[[141 133 119 116 126 135 122 123]
 [129 151 122 122 135 138 129 112]
 [125 136 120 126 127 124 128 142]
 [128 135 142 149 114 132 137 120]
 [128 128 141 113 136 137 117 132]
 [132 137 147 135 123 128 131 115]
 [112 130 140  98 136 121 123 133]]
:
[[129 151 122 122 135 138 129 112]
 [132 137 147 135 123 128 131 115]
 [125 136 120 126 127 124 128 142]
 [128 135 142 149 114 132 137 120]
 [141 133 119 116 126 135 122 123]
 [112 130 140  98 136 121 123 133]
 [128 128 141 113 136 137 117 132]]

[[138 123 133 122 129]
 [142 121 135 120 129]
 [146 119 137 118 129]
 [136 124 132 123 129]
 [150 117 139 116 130]]
:
[[136 124 132 123 129]
 [138 123 133 122 129]
 [142 121 135 120 129]
 [146 119 137 118 129]
 [150 117 139 116 130]]

[[142 126 118 122 116 118 136 123 138 142 137]
 [143 121 116 120 115 116 137 122 111 110 136]
 [109 131 131 132 131 129 112 131 139 149 116]
 [109 125 122 126 122 122 111 126 136 136 117]
 [115 130 130 130 129 129 117 129 145 148 122]
 [124 127 122 125 121 122 125 124 150 154 128]]
:
[[109 131 131 132 131 129 112 131 139 149 116]
 [115 130 130 130 129 129 117 129 145 148 122]
 [124 127 122 125 121 122 125 124 150 154 128]
 [142 126 118 122 116 118 136 123 138 142 137]
 [109 125 122 126 122 122 111 126 136 136 117]
 [143 121 116 120 115 116 137 122 111 110 136]]

[[130 156 125 124 132 124 130 130 126 129 106 132 107 148]
 [138 120 137 138 132 138 132 132 137 132 121 132 122 115]
 [132 144 128 128 135 128 134 134 128 133 106 136 108 137]
 [132 134 137 139 123 138 123 123 130 123 117 122 119 130]
 [129 126 142 146 110 146 111 112 129 113 129 108 130 128]]
:
[[130 156 125 124 132 124 130 130 126 129 106 132 107 148]
 [132 144 128 128 135 128 134 134 128 133 106 136 108 137]
 [132 134 137 139 123 138 123 123 130 123 117 122 119 130]
 [129 126 142 146 110 146 111 112 129 113 129 108 130 128]
 [138 120 137 138 132 138 132 132 137 132 121 132 122 115]]

[[131 120 126 137 116 115 124 147]
 [123 134 130 126 141 128 124 133]
 [117 150 149 127 131 115 111 151]
 [119 146 113 131 121 100 135 110]
 [119 131 124 132 113 112 134 126]
 [132 126 128 136 117 116 124 146]]
:
[[117 150 149 127 131 115 111 151]
 [119 146 113 131 121 100 135 110]
 [123 134 130 126 141 128 124 133]
 [119 131 124 132 113 112 134 126]
 [132 126 128 136 117 116 124 146]
 [131 120 126 137 116 115 124 147]]

[[120 116 116 120 125 128 128 126 122 121 122 125 133 138 157]
 [126 123 120 121 125 131 137 141 140 136 132 128 111 130 134]]
:
[[126 123 120 121 125 131 137 141 140 136 132 128 111 130 134]
 [120 116 116 120 125 128 128 126 122 121 122 125 133 138 157]]

[[141 150 116]
 [117 122 113]
 [143 116 140]
 [130 119 143]
 [114 127 150]]
:
[[141 150 116]
 [114 127 150]
 [117 122 113]
 [130 119 143]
 [143 116 140]]

[[125 137 128 130 140 138 118 104 131]
 [116 125 146 130 125 131 117 137 114]
 [125 110 135 132 122 149 122 136 130]
 [150 118 135 116 122 136 122 129 135]]
:
[[125 137 128 130 140 138 118 104 131]
 [116 125 146 130 125 131 117 137 114]
 [150 118 135 116 122 136 122 129 135]
 [125 110 135 132 122 149 122 136 130]]
---
[[111 107 136 151]
 [136 107 139 111]
 [147 102 101 133]]
:
[[111 107]
 [136 107]]

[[127 105]
 [142 132]
 [111 103]
 [101 150]]
:
[[127 105]
 [142 132]]

[[144 146 114]
 [137 102 138]
 [128  99 132]]
:
[[144 146]
 [137 102]]

[[155 137 128]
 [125 140 123]
 [ 99 122 119]]
:
[[155 137]
 [125 140]]

[[114 117 129 131 122]
 [132 126 122 144 136]
 [127 144 120 127 111]
 [150 135 123 140 131]
 [121 115 132 137 116]]
:
[[114 117]
 [132 126]]

[[137 133 119 137]
 [133 137 107 136]]
:
[[137 133]
 [133 137]]

[[121 123 118 130 108]
 [115 130 150 128 124]
 [127 133 145 154 142]
 [116 124 115 107 109]]
:
[[121 123]
 [115 130]]

[[149 120 149]
 [145 134 103]
 [ 99 141 114]
 [118 105 108]
 [112 133 129]]
:
[[149 120]
 [145 134]]
---
[[151 135 124 145 128 126 114 150 123 135]
 [152 132 121 112 102 120 133 136 134 144]
 [122 113 147 118 130 127 125 112 118 113]
 [149 129 135 145 132 126 116 147 120 121]
 [114 114 140 106 116 126 138 102 119 117]
 [119 119 134 110 116 125 138 110 123 122]
 [123 121 133 109 113 124 138 113 125 125]
 [147 129 123 112 105 122 132 132 132 141]]
:
[[147 123 119 114 149 122 152 151]
 [129 121 119 114 129 113 132 135]
 [123 133 134 140 135 147 121 124]
 [112 109 110 106 145 118 112 145]
 [105 113 116 116 132 130 102 128]
 [122 124 125 126 126 127 120 126]
 [132 138 138 138 116 125 133 114]
 [132 113 110 102 147 112 136 150]
 [132 125 123 119 120 118 134 123]
 [141 125 122 117 121 113 144 135]]

[[127 109 149 134 135 136 134 127 119]
 [116 119 126 132 124 140 132 124 121]
 [144 116 150 134 138 127 124 137 123]
 [115 121 120 131 120 139 131 125 120]
 [148 118 148 134 138 125 121 140 125]
 [119 129 109 134 117 137 121 127 121]
 [133 117 148 129 136 127 128 129 123]
 [113 129 105 135 115 140 126 126 120]]
:
[[113 133 119 148 115 144 116 127]
 [129 117 129 118 121 116 119 109]
 [105 148 109 148 120 150 126 149]
 [135 129 134 134 131 134 132 134]
 [115 136 117 138 120 138 124 135]
 [140 127 137 125 139 127 140 136]
 [126 128 121 121 131 124 132 134]
 [126 129 127 140 125 137 124 127]
 [120 123 121 125 120 123 121 119]]

[[115 132 141 135 122 124 130]
 [117 119 130 122 122 129 130]
 [117 120 129 122 118 132 134]
 [117 120 129 122 122 129 124]
 [117 120 125 120 122 128 130]
 [113 139 145 144 122 124 130]
 [119 116 130 122 120 132 130]
 [117 132 143 134 127 114 130]
 [117 114 128 122 121 132 135]
 [117 132 151 141 123 119 130]
 [117 121 130 122 121 129 126]]
:
[[117 117 117 117 119 113 117 117 117 117 115]
 [121 132 114 132 116 139 120 120 120 119 132]
 [130 151 128 143 130 145 125 129 129 130 141]
 [122 141 122 134 122 144 120 122 122 122 135]
 [121 123 121 127 120 122 122 122 118 122 122]
 [129 119 132 114 132 124 128 129 132 129 124]
 [126 130 135 130 130 130 130 124 134 130 130]]

[[116 136 126 149 132 138 135]
 [123 131 118 142 130 132 132]
 [116 138 127 148 139 138 124]
 [122 136 127 144 140 133 118]
 [114 142 125 147 138 140 142]
 [125 137 117 137 132 129 118]
 [124 138 121 138 140 137 124]
 [124 130 120 141 138 139 131]
 [124 133 118 139 131 129 122]
 [117 128 120 150 130 141 144]
 [120 141 125 139 135 127 115]
 [117 132 127 149 139 140 136]]
:
[[117 120 117 124 124 124 125 114 122 116 123 116]
 [132 141 128 133 130 138 137 142 136 138 131 136]
 [127 125 120 118 120 121 117 125 127 127 118 126]
 [149 139 150 139 141 138 137 147 144 148 142 149]
 [139 135 130 131 138 140 132 138 140 139 130 132]
 [140 127 141 129 139 137 129 140 133 138 132 138]
 [136 115 144 122 131 124 118 142 118 124 132 135]]

[[116 143 137 146 137]
 [153 113 108 123 136]
 [149 105 131 129 152]
 [134 117 142 132 156]
 [130 112 124 118 142]
 [134 131 148 135 133]
 [142 122 120 130 124]]
:
[[142 134 130 134 149 153 116]
 [122 131 112 117 105 113 143]
 [120 148 124 142 131 108 137]
 [130 135 118 132 129 123 146]
 [124 133 142 156 152 136 137]]

[[146 131 138 136 145 134 142 146 154 152 136 133 134 133]
 [142 141 132 140 130 152 138 136 134 130 141 130 139 138]]
:
[[142 146]
 [141 131]
 [132 138]
 [140 136]
 [130 145]
 [152 134]
 [138 142]
 [136 146]
 [134 154]
 [130 152]
 [141 136]
 [130 133]
 [139 134]
 [138 133]]

[[111 135 109 130 129 136]
 [138 119 138 126 119 125]
 [120 132 120 129 139 129]
 [139 124 140 130 120 127]
 [146 117 150 122 132 117]
 [147 118 146 124 123 118]
 [109 134 110 127 131 137]
 [116 135 114 129 124 134]
 [124 123 126 124 123 132]
 [143 117 145 124 119 123]]
:
[[143 124 116 109 147 146 139 120 138 111]
 [117 123 135 134 118 117 124 132 119 135]
 [145 126 114 110 146 150 140 120 138 109]
 [124 124 129 127 124 122 130 129 126 130]
 [119 123 124 131 123 132 120 139 119 129]
 [123 132 134 137 118 117 127 129 125 136]]

[[136 107 149 136 122 116]
 [135 131 132 135 132 117]
 [136 135 126 100 142 125]
 [116 138 116 137 117 143]]
:
[[116 136 135 136]
 [138 135 131 107]
 [116 126 132 149]
 [137 100 135 136]
 [117 142 132 122]
 [143 125 117 116]]

[[113 152 142]
 [157 134 154]
 [130 116 119]]
:
[[130 157 113]
 [116 134 152]
 [119 154 142]]
